In the data rows, 128 means zero.
Here are some points, each followed by its number:
[132 130 137 111 137 137 143 128 139 109 120 127 112 121 136 105 116 138
 153 148 124 120 156 132 115 139 144 131 118 135 124 111] 0
[118 104  61 120 107  82  68 124 120 104 122 117 123 140 155 114 109 124
 102 124 116 124 103 151  78 101  95 112 118 110 115 137] 1
[131 129 121 147 133  70  51 141 131 142 117 127 111 126 139 103 140 139
 128 140 142 125 139 133 127 151 107 135 141 116 113 136] 2
[157 114 116 137 120 133 138  91 137 164 144 149 168 140 139 160 112 138
 124 109 114 156 116 129  98 127 153  47 117 102 157 108] 3
[105 120 107 121 133  97  81 157 117  99 101 122 101 122 123  89  96 136
 117 113 145  73 129 140 103 102  65 135 119 132  88 124] 4
[109 127 133 167 125 122 130 122 113 120 149 100 119 103  95 128 128 125
 146 132 116 118 148  94 163 134 130 133 164 108 125 125] 5
[133 128 144  89  95 122 113 115 122 114 122 138 111 118 128 102 128 116
  85  99 114 152  82 131 114 116 120 116  82 127 119 122] 6
[112 146 118 145 158 127 110 141 101 108 131  59 112 125 105 115 127 109
 152 145 124  90 158 107 133 132 123 157 156 129 114 148] 7
[112 125 154 136 147  97 105 155 148 103 122 134  90 120 117  48 142 144
 130 124 129 118 136 122 150 164 120 153 127 131 106 120] 8
[ 32 110 132 159 142 149 141 149 141  78 138 126 116 131 112 123 161 161
 131 105 115 141 122 122 148 126 112 174 152 159 138 134] 9
[160 142 139 109  89 130 128 129 139 157 124 160 149 138 150 141 138 148
 147 142 135 150 147 146 134 138 137 110  94 120 150 138] 10
[131 128 138 113 137 135 143 127 142 105 123 127 110 121 138 100 117 140
 155 151 122 124 158 132 113 143 148 130 121 134 124 105] 11
[104 111 135 121 137  84  85 145 103 101 114  92  33 103  80  67  97 103
 121 136 112  90 121  97 140 121  95 157 127 111  48 130] 12
[157 158 118 153 155 179 159 135 113 155 168 133 182 166 183 191 154 145
 168 143 135 152 170 150 140 146 167 133 164 140 182 161] 13
[130 153 141 124 164 160 146 150 132 123 106 116 134 118 123 153 132 144
 157 139 144 109 157 131 137 131 141 151 137 155 148 149] 14
[124 118 104 161 140 153 156 134 147 151 163 145 171 163 152 192 134 149
 109 129 142 170 107 156 122 111 139 128 145 156 156 152] 15
[119 143 128 117  51 126 118 104 132 119 126 121 138 123 134 138 142 125
 116 118 105 160 111 133 113 111 120 108  98 112 144 122] 16
[108 104 144 151 135 117 136 102  86 110 144 101  98  94  33 104 138 119
 121 102  83 117 126  24 170 148 147 111 143  86 118 108] 17
[126 122 123 137 134 118 104 120  69 116 139 103  97 129 113 106 146 128
 144 134 113 119 144  91 159 157 139 151 142 116 115 149] 18
[155 127 135 130 135 165 177  77 117 155 150 126 171 136 137 171 127 115
 133 129 116 151 134 115 125 141 179  84 123 110 166 109] 19
[ 86 126 122 128 153 131 110 158 136  83 102 119  98 129 121  90 115 152
 128 109 134  98 128 140 122 115  81 153 137 159 107 139] 20
[101 129 151 133 129 126 129 144 150 112 129 120  92 111  77 130 100 117
 104 123 135 117  91 108 143  86  93 148 131 137  86 136] 21
[161 164 129 164 134 152 136 117 116 174 159 122 163 170 134 183 136 102
 137 154 140 151 145 131 142 113 144 112 157 112 150 173] 22
[ 72 107 123 138 154 133 122 141 122  56 124 108 107 134 115  86 135 148
 124 105 100 117 128 128 127 118  99 167 144 163 119 135] 23
[154 140 150 144 163 106 131 171 168 161 132 130  93 136 135 135  62 118
 142 183 177 117 141 151 124 105 105 148 146 130  70 159] 24
[124 134 150 150 149 130 121 151 125 103 131 136 106 138 127  70 177 156
 150 151 121 136 155 128 166 202 154 177 148 143 137 140] 25
[164 136 142  20 105 152 153 138 141 139  84 164 137 125 148 128 122 123
 118 123 152 122 108 147 112 131 143 138  34 170 145 122] 26
[ 88 109 120 114 130 150 137 123 112  73 124 104  91 117  95 103 129 124
  87 100  92 125  89 107 117 114 118 150 120 156 107 134] 27
[ 84  60 129 155 142 146 157 108 131  98 157 144 128 123 103 137 149 151
 122 118  90 163 116 116 141 133 151 138 151 145 145 129] 28
[107  78  82 128  91  58  76  63  58 113 106  69  92  90  67  89  91  73
 118 113  71  98 123  50 107 114 121  58 120   0  96  86] 29
[107 130 158 155 162 130 154 125 141 105 137 107 116 102  71 115 148 131
 133 136 108 119 138  85 170 141 143 152 159 107 126 116] 30
[163 160 117 158 160 185 163 134 111 161 176 138 189 172 189 200 158 150
 172 144 136 158 175 154 142 148 172 131 169 143 190 166] 31
[154 125 117 157 111 143 148  64 124 151 172 147 173 156 140 165 138 136
 137 114  95 177 140 120 123 146 188  68 134 104 179 115] 32
[114 159 141 144 125 131 135 111 136 114 129 106 128 106 127 148 141 129
 144 125 123 133 136 129 127 119 134 127 155 122 138 132] 33
[ 42  84 118 166 136 139 135 123 132  84 147 127 124 128 106 117 155 151
 119 109  97 148 123 114 137 129 134 164 147 148 140 119] 34
[148 161 147  95 134 134 137 161 159 138  54 161 138 144 147 128 152 135
 143 138 157 121 139 164 138 145 121 153 104 155 143 139] 35
[139 128  96 121 109  84  73 144 121 162 106 114 124 121 148 125  86 106
 124 130 156  93 126 140  92  88  71  93 123  99 109 115] 36
[ 95 126 154 132 134 123 128 145 153 107 124 121  86 109  67 126  96 118
 100 118 135 113  84 104 143  80  87 149 133 138  80 132] 37
[155 135 139 130 154 121 137 153 156 162 129 133 117 132 144 141  61 114
 141 170 166 108 128 155 110  98 113 127 135 129  87 141] 38
[112 127 149 136 147 106 108 155 143 102 124 133  95 125 123  54 144 146
 132 123 131 119 138 127 146 161 118 155 127 135 110 127] 39
[134 131 114  95 121 114 119 118 118 123  91  87 101 133 120 118  96  42
 119 138 117 110 117 120 112 101 131 121 105 109 105 125] 40
[164 116 117 136 120 132 138  86 137 165 144 150 172 143 141 159 112 137
 129 109 112 158 121 129  96 131 158  38 117  96 162 104] 41
[120 137 152 128 122 142 148 133 162 131 140 155 132 128 126 148 145 149
  44 103 145 154  53 141 145 121 118 143 133 164 138 132] 42
[ 94 131 125 124 151 131 114 159 139  90  95 125 103 131 124  95 120 151
 131 113 137 100 131 143 124 119  86 153 134 159 111 139] 43
[128 121 143  93 100 123 117 102 119 123 116 142 109 108 110  95 126 117
  84  83 114 132  91 114 120 129 125 106  88 122 120 111] 44
[ 78  44 117 135 123 127 131  97 121  99 148 140 120 107  97 119 132 137
 107 111  81 153 105 102 120 119 125 118 124 119 132 108] 45
[147 166 139 108 153 142 136 167 161 129  69 143 140 146 149 123 149 135
 150 145 165 115 142 149 142 149 135 161 131 163 138 138] 46
[116 144 151 145 137 140 145 161 184 134 143 138 120 127 116 160 105 129
 110 138 165 129 102 140 130  59  99 145 150 161 103 161] 47
[169 134 118 152 132  91  98 135 118 174 130 131 134 130 140 127 112 122
 150 152 144 117 160 115 133 134 117  87 141  87 110 131] 48
[162 140 126 157 141 133 125 119 108 173 151 126 152 135 123 158 133 123
 159 146 140 134 154 114 140 148 140  97 155  92 149 119] 49
[125 131 159 131 147 101 102 174 155 129 112 148  95 123 129  76 122 142
 136 145 151 120 135 131 146 145 111 159 134 149  97 121] 50
[133 146 141 120 147 165 145 161 145 125 135 144 126 154 150 138 121 138
 113 135 158 123 124 174 109 105 116 157 127 186 115 171] 51
[153 140 149 147 162 106 128 169 161 160 133 129  94 136 133 135  71 119
 144 182 174 118 143 147 128 110 107 147 148 125  74 158] 52
[156 161 162  98  74 164 149 141 161 161 130 192 163 155 174 147 158 160
 129 141 156 162 123 163 146 148 154 142  71 161 159 147] 53
[ 99 119 117 137 114 114  86 126 106  98 117 136 122 130 123 113 170 147
  92  79 108 131 104 137 132 132 105 142 136 145 145 134] 54
[146 141 143  87 129 134 138 127 133 126  88 110 122 124 135 129 102  66
 121 144 133 108 116 135 125 121 149 144 110 135 114 128] 55
[142 118 138 110 112  92 103 151 176 140 104 160 111 110 131  96  80 133
 105 119 161 109 106 144  93 104  81 100 108 135  93  99] 56
[125 115 159 123 132 132 137 136 131 139 131 147 128  49 117 126 129 161
 112 112 146 125 104 118 143 134 123 132 113 127 135 110] 57
[142 144 123 133 129 107  91 166 150 155 115 139 133 135 151 126 103 130
 125 146 171 107 131 160 118 105  64 126 143 139 111 137] 58
[137 120 135 122  85 119 120 108 117 133 134 136 142 105 126 133 143 152
 138 118 118 146 136 124 129 135 130  94 100  97 143 121] 59
[158 137 114 154 123  94  97 100 101 163 140 115 124 124 120 129 120 111
 146 140 124 117 155 100 126 134 133  86 143  51 124 126] 60
[143 164 133 130 165 134 130 172 126 133 115 116 108 127 116 110 108 129
 157 150 167  41 164 126 136 135 111 162 143 148 108 133] 61
[106 124 113 123 134  99  82 163 120 104 101 125 101 122 122  91  95 136
 116 115 151  71 129 142 109 100  59 136 122 136  87 127] 62
[175 145 114 151 129 117 112 130 129 173 135 133 162 144 146 155 120 123
 160 147 158 123 152 142 120 125 126  90 149  95 141 124] 63
[120 114 147 111 113 112 123 117 143 129 110 146 114  95  98 108 139 126
  74  83 129 132  79  98 168 151 127 131 105 128 121  79] 64
[153 131 132 145 142 114 136 129 153 154 151 164 163 142 154 132 138 152
 162 137 141 136 154 145 134 164 153 123 139 139 157  64] 65
New points follow, each followed by the numbers of its two nearest points above, looking only along the 4 directions in which the numbered points spread most, nearest first.
[146 120 114 145 124 118 122  92  84 145 138 108 129 114 103 138 131 104
 142 124  98 125 147  76 141 145 161  85 143  61 138  96] 60 5
[127 122  71 152 147 148 134 130 122 135 158 122 163 168 152 173 139 135
 119 138 128 149 123 157 103 115 137 122 149 142 150 149] 65 15
[119 110  81 107 111 130 124  85  86 106 108 112 142 153 141 116 146 113
 161 105  86 119 158 123  98 156 149  96 100 114 154 106] 59 16
[144 141 144  50  80 146 135 132 143 139 104 168 138 132 152 130 141 134
 108 117 135 139 113 152 114 130 129 129  35 155 135 125] 26 42
[ 29  78 118 168 136 151 145 119 131  76 151 125 125 128 102 119 160 153
 116 102  90 150 120 111 136 126 137 169 146 155 144 119] 34 9
[146 142 147  37  73 156 147 131 145 139 103 174 142 133 153 134 142 133
 106 113 134 141 109 155 113 127 133 128  21 161 139 122] 26 42
[ 69  31 116 138 125 124 129  93 121  92 146 142 119 104  92 116 135 140
 103 104  74 158 101  97 118 119 125 116 127 119 133 101] 45 64
[162 142 141 110  86 128 128 128 141 158 123 164 153 140 154 140 141 152
 149 142 134 155 149 148 134 140 138 107  94 119 155 136] 10 65
[ 87  26 123 153 141 145 151 108 134 101 159 156 129 126 122 132 142 160
 127 121  99 166 124 120 132 137 153 139 148 138 147 119] 28 34
[102 110 135 125 137  78  77 148 100 102 115  89  23 103  76  64  97 100
 120 140 113  90 120  95 145 121  91 162 131 108  41 137] 12 4
[126 136 150 149 149 132 122 149 124 105 133 138 110 141 129  74 180 156
 153 149 121 138 157 128 165 203 156 176 148 144 141 141] 25 14
[173 141 149 136 130 120 137 155 176 178 130 186 161 145 164 145 110 155
 138 134 171 150 126 168 110 119 121  92 128 145 139 118] 10 35
[155 139 149  35 124 147 148 136 132 142  82 152 128 116 148 125 114 109
 123 127 145 117 108 156 116 129 145 142  65 164 135 122] 26 35
[109 114 133 124 135  83  82 144 102 108 118  93  36 110  87  73 101 101
 123 141 115  97 124 103 139 122  97 157 129 110  51 139] 12 4
[141 159 130 129 162 136 130 164 123 131 117 119 113 131 120 110 116 130
 158 148 159  53 165 127 137 141 117 159 142 146 115 133] 61 52
[123 143  98 150 118 126 126  90  83 132 152  78 127 153 111 153 116  82
 127 135  98 135 139 103 119 104 137 106 143  81 119 156] 60 5
[141 159 132 129 160 135 130 167 129 133 118 120 112 129 120 114 112 130
 145 145 162  55 151 130 134 132 113 160 141 150 111 135] 61 50
[124 144 100 152 121 126 126  91  85 131 151  75 127 154 112 152 119  84
 130 138  97 135 141 104 122 106 138 109 146  83 121 156] 60 5
[143 120 107 144 126 118 120  95  86 142 137 110 133 121 110 137 134 107
 142 125 100 125 147  84 138 145 157  91 143  68 139 100] 60 49
[124 135 154 128 121 142 147 134 162 137 143 161 136 121 131 152 147 154
  44 104 149 158  52 144 146 123 120 143 129 164 141 133] 42 57
[167 138 145 135 128 122 138 141 167 170 133 178 161 145 159 145 114 153
 136 130 156 151 126 159 111 121 128  91 127 140 143 118] 10 65
[142 125 132 119  85 121 120 111 121 137 127 142 147 122 134 135 144 150
 141 122 122 147 141 132 127 136 131  94  98 100 146 125] 59 16
[159 163 167  92  65 171 159 139 166 165 129 199 168 156 177 151 156 161
 129 142 156 165 121 164 146 147 160 140  59 163 162 145] 53 15
[163 133 123 149 134  91  98 140 122 168 127 133 129 128 139 119 113 125
 148 151 144 117 157 116 135 136 116  96 140  95 108 129] 48 2
[108 131 117 140 127 129 134 138 149 120 136 119 132 137 135 158  97 123
 106 124 136 122 106 150 102  45  92 126 130 150 111 139] 55 0
[115 136 118 140 128 129 135 141 154 132 138 122 136 138 139 167  89 121
 104 128 144 122 103 156  98  34  88 121 129 151 109 143] 55 58
[144 150 164 103 127 169 161 140 141 142 131 170 142 139 140 128 135 151
 135 114 149 134 139 142 141 152 146 131 100 164 155 112] 15 10
[139 121 130 122  79 119 119 104 115 134 135 137 147 118 130 135 144 151
 140 118 116 150 141 128 126 135 132  88  98  92 145 123] 59 16
[ 41 113 134 160 148 147 136 155 145  70 134 132 123 130 117 114 162 159
 121 107 124 136 117 132 151 136  96 178 158 176 137 146] 9 23
[ 90  22 123 152 141 143 150 108 134 102 159 158 127 125 123 132 140 160
 126 122 101 166 124 120 130 137 153 139 148 137 146 119] 28 34
[ 82  53 130 162 144 146 160 107 134 102 162 149 133 124 105 142 152 155
 127 120  91 169 120 117 145 135 156 136 156 143 151 128] 28 34
[151 134 141  35 108 149 147 140 141 131  88 159 133 125 144 124 123 126
 116 122 150 121 109 144 115 128 134 142  47 169 141 124] 26 42
[131 116 144 127 133 179 181  91 109 113 149 117 145 128 109 147 159 131
 118 115  88 158 124 109 161 140 184 135 131 136 154 122] 28 33
[119 112  90 110 112 133 129  89  93 110 113 120 146 149 140 120 149 119
 155 101  90 124 152 124 105 156 149  98 103 119 157 102] 59 16
[151 129 133 130 138 161 170  87 116 149 145 121 163 134 133 163 124 116
 135 130 119 139 135 114 126 140 171  93 126 112 157 112] 19 32
